[[-0.49 -5.10 -5.13 -1.25]
 [ 1.66 -5.94 -5.52  0.36]
 [ 2.51 -5.63 -6.35 -0.17]
 [ 3.11 -7.00 -5.79  1.11]]
->
[[ 1.66 -5.94 -5.52]
 [ 2.51 -5.63 -6.35]]

[[ 1.97  6.05 -3.10 -3.66 -4.10]
 [-0.21  5.56 -4.50 -1.76 -2.86]
 [-2.97 -3.70  3.85 -2.30  4.88]]
->
[[-0.21  5.56 -4.50]
 [-2.97 -3.70  3.85]]

[[-0.48  6.59  3.54 -4.67 -0.50]
 [ 4.43 -1.13 -3.23  1.54  4.12]
 [-2.50 -1.57  1.25  5.66 -1.15]]
->
[[ 4.43 -1.13 -3.23]
 [-2.50 -1.57  1.25]]

[[-1.73  1.82  7.36  3.95]
 [-4.65  3.07 -2.13 -0.85]
 [-4.64 -5.14 -3.59  3.02]
 [ 0.26  3.06  3.46  4.01]
 [ 0.04  0.59  6.23 -3.43]]
->
[[-4.65  3.07 -2.13]
 [-4.64 -5.14 -3.59]]

[[ 0.31 -0.16  0.26]
 [-1.39  0.59 -1.78]
 [-5.23 -0.05  7.65]]
->
[[-1.39  0.59 -1.78]
 [-5.23 -0.05  7.65]]

[[ 1.69  1.19  0.82 -1.28  2.80]
 [ 1.00  1.05 -2.50 -1.34 -1.82]
 [ 1.17  2.74  5.00 -2.74 -2.72]
 [ 5.13  4.50  2.24 -4.21 -5.07]
 [ 0.15  0.66  7.50 -1.72 -1.77]]
->
[[ 1.00  1.05 -2.50]
 [ 1.17  2.74  5.00]]

[[ 5.14  2.47 -1.52 -5.49]
 [ 3.97  3.96 -5.72 -2.43]
 [ 3.93 -1.84  4.30 -3.20]]
->
[[ 3.97  3.96 -5.72]
 [ 3.93 -1.84  4.30]]

[[-1.58  5.08  2.01 -1.92]
 [-4.01  3.69  0.35 -1.05]
 [-4.50  1.65  1.68  1.51]
 [-6.53  4.95 -0.68 -1.35]
 [-6.39  1.14 -0.53  0.40]]
->
[[-4.01  3.69  0.35]
 [-4.50  1.65  1.68]]
---
[[ 5.64  4.08  4.72  1.14 -1.34  4.34  3.07  5.85  2.79 -0.53 -1.02 -1.00
   2.09]
 [ 3.78  2.54 -2.25 -4.21  0.18 -2.62 -4.38 -0.60  2.53 -1.04 -0.06  0.53
  -3.06]]
->
[[ 3.78  2.54 -2.25 -4.21  0.18 -2.62 -4.38 -0.60  2.53 -1.04 -0.06  0.53
  -3.06]
 [ 5.64  4.08  4.72  1.14 -1.34  4.34  3.07  5.85  2.79 -0.53 -1.02 -1.00
   2.09]]

[[ 6.16  0.32  1.48 -3.34  0.74 -4.19  2.94  4.39 -4.63]
 [-1.91 -1.94  3.17  2.76 -4.99 -0.03  0.48 -1.91 -6.78]
 [ 0.12  5.07  0.44 -3.05  2.28 -1.29  4.89  1.39  1.96]
 [-5.04 -2.69  2.60  4.30 -7.42  0.59 -3.14 -2.32 -5.50]]
->
[[-5.04 -2.69  2.60  4.30 -7.42  0.59 -3.14 -2.32 -5.50]
 [ 0.12  5.07  0.44 -3.05  2.28 -1.29  4.89  1.39  1.96]
 [-1.91 -1.94  3.17  2.76 -4.99 -0.03  0.48 -1.91 -6.78]
 [ 6.16  0.32  1.48 -3.34  0.74 -4.19  2.94  4.39 -4.63]]

[[ 0.19  1.92 -0.36 -2.04 -1.78  0.50  1.55  0.34 -1.35  0.04]
 [ 1.41 -0.37  2.58 -2.91 -0.65  1.14  1.70 -0.58  0.62  0.38]
 [-3.06  0.50  1.61 -5.16  3.07 -4.81  5.86 -4.59  0.89 -5.60]
 [ 0.34  1.50 -0.35 -2.50 -1.37  1.39  1.06  0.48 -1.08  1.08]
 [-3.71 -3.59  5.58 -2.41  4.50 -2.67  4.20 -3.40  4.45 -2.47]]
->
[[-3.71 -3.59  5.58 -2.41  4.50 -2.67  4.20 -3.40  4.45 -2.47]
 [ 0.34  1.50 -0.35 -2.50 -1.37  1.39  1.06  0.48 -1.08  1.08]
 [-3.06  0.50  1.61 -5.16  3.07 -4.81  5.86 -4.59  0.89 -5.60]
 [ 1.41 -0.37  2.58 -2.91 -0.65  1.14  1.70 -0.58  0.62  0.38]
 [ 0.19  1.92 -0.36 -2.04 -1.78  0.50  1.55  0.34 -1.35  0.04]]

[[ 1.10 -0.52 -7.56  1.61 -4.64  1.46  4.86 -4.95  3.33 -1.72 -0.01]
 [ 2.58  1.03  4.87 -2.36  2.53 -3.51  0.36 -0.02  4.28 -3.12  3.83]]
->
[[ 2.58  1.03  4.87 -2.36  2.53 -3.51  0.36 -0.02  4.28 -3.12  3.83]
 [ 1.10 -0.52 -7.56  1.61 -4.64  1.46  4.86 -4.95  3.33 -1.72 -0.01]]

[[-2.04 -0.44  2.34 -2.91  0.64 -4.18 -1.54  0.54  0.25 -0.12]
 [-0.15  0.30 -1.23 -0.71 -1.10 -4.61  0.71 -0.89  3.16  0.68]
 [-1.57  1.68  0.88 -1.33  0.70 -0.07 -0.60  1.36 -3.07 -1.23]
 [-1.50  1.84 -1.75 -2.23  2.24 -7.28  0.35 -3.03  2.45 -1.20]]
->
[[-1.50  1.84 -1.75 -2.23  2.24 -7.28  0.35 -3.03  2.45 -1.20]
 [-1.57  1.68  0.88 -1.33  0.70 -0.07 -0.60  1.36 -3.07 -1.23]
 [-0.15  0.30 -1.23 -0.71 -1.10 -4.61  0.71 -0.89  3.16  0.68]
 [-2.04 -0.44  2.34 -2.91  0.64 -4.18 -1.54  0.54  0.25 -0.12]]

[[ 0.67 -0.73]
 [-2.88  1.01]
 [ 0.62  0.20]
 [ 5.64 -0.71]
 [ 0.99 -0.03]
 [ 1.96  0.29]
 [-3.50  1.20]
 [ 3.54  2.42]
 [-0.94 -0.12]
 [ 2.84 -0.39]
 [ 1.58  1.09]]
->
[[ 1.58  1.09]
 [ 2.84 -0.39]
 [-0.94 -0.12]
 [ 3.54  2.42]
 [-3.50  1.20]
 [ 1.96  0.29]
 [ 0.99 -0.03]
 [ 5.64 -0.71]
 [ 0.62  0.20]
 [-2.88  1.01]
 [ 0.67 -0.73]]

[[-0.76  3.08 -4.98  6.30  3.53 -5.23]
 [ 1.34  5.84 -7.37 -0.75  1.13 -3.43]
 [-1.32  1.21 -3.96  4.18  3.67 -4.09]
 [ 1.88  6.01 -3.99 -2.94 -4.11 -1.21]
 [ 1.15  4.63 -2.83 -1.24 -3.30 -1.81]
 [ 1.33  5.54 -2.44 -0.88 -4.21 -1.29]
 [ 1.45  4.69 -6.89  0.55 -0.24 -3.44]
 [-0.59  2.36 -5.99  4.88  3.91 -5.01]
 [ 1.47  4.09 -2.92 -2.12 -2.88 -1.37]
 [ 1.73  4.43 -5.51  1.27 -0.42 -4.36]]
->
[[ 1.73  4.43 -5.51  1.27 -0.42 -4.36]
 [ 1.47  4.09 -2.92 -2.12 -2.88 -1.37]
 [-0.59  2.36 -5.99  4.88  3.91 -5.01]
 [ 1.45  4.69 -6.89  0.55 -0.24 -3.44]
 [ 1.33  5.54 -2.44 -0.88 -4.21 -1.29]
 [ 1.15  4.63 -2.83 -1.24 -3.30 -1.81]
 [ 1.88  6.01 -3.99 -2.94 -4.11 -1.21]
 [-1.32  1.21 -3.96  4.18  3.67 -4.09]
 [ 1.34  5.84 -7.37 -0.75  1.13 -3.43]
 [-0.76  3.08 -4.98  6.30  3.53 -5.23]]

[[-0.25 -3.97  2.50  3.30 -1.33  3.26]
 [ 0.94  0.67 -1.12 -1.25 -0.16 -1.30]
 [ 6.19 -4.08 -2.60 -1.56 -4.07 -1.96]
 [-1.77  4.07 -0.93 -1.82  2.24 -1.68]
 [-3.77 -0.01  3.01  2.91  1.59  3.12]
 [ 1.57 -1.39 -0.43 -0.12 -1.17 -0.23]
 [-5.39 -0.89  4.81  4.84  1.97  5.12]]
->
[[-5.39 -0.89  4.81  4.84  1.97  5.12]
 [ 1.57 -1.39 -0.43 -0.12 -1.17 -0.23]
 [-3.77 -0.01  3.01  2.91  1.59  3.12]
 [-1.77  4.07 -0.93 -1.82  2.24 -1.68]
 [ 6.19 -4.08 -2.60 -1.56 -4.07 -1.96]
 [ 0.94  0.67 -1.12 -1.25 -0.16 -1.30]
 [-0.25 -3.97  2.50  3.30 -1.33  3.26]]
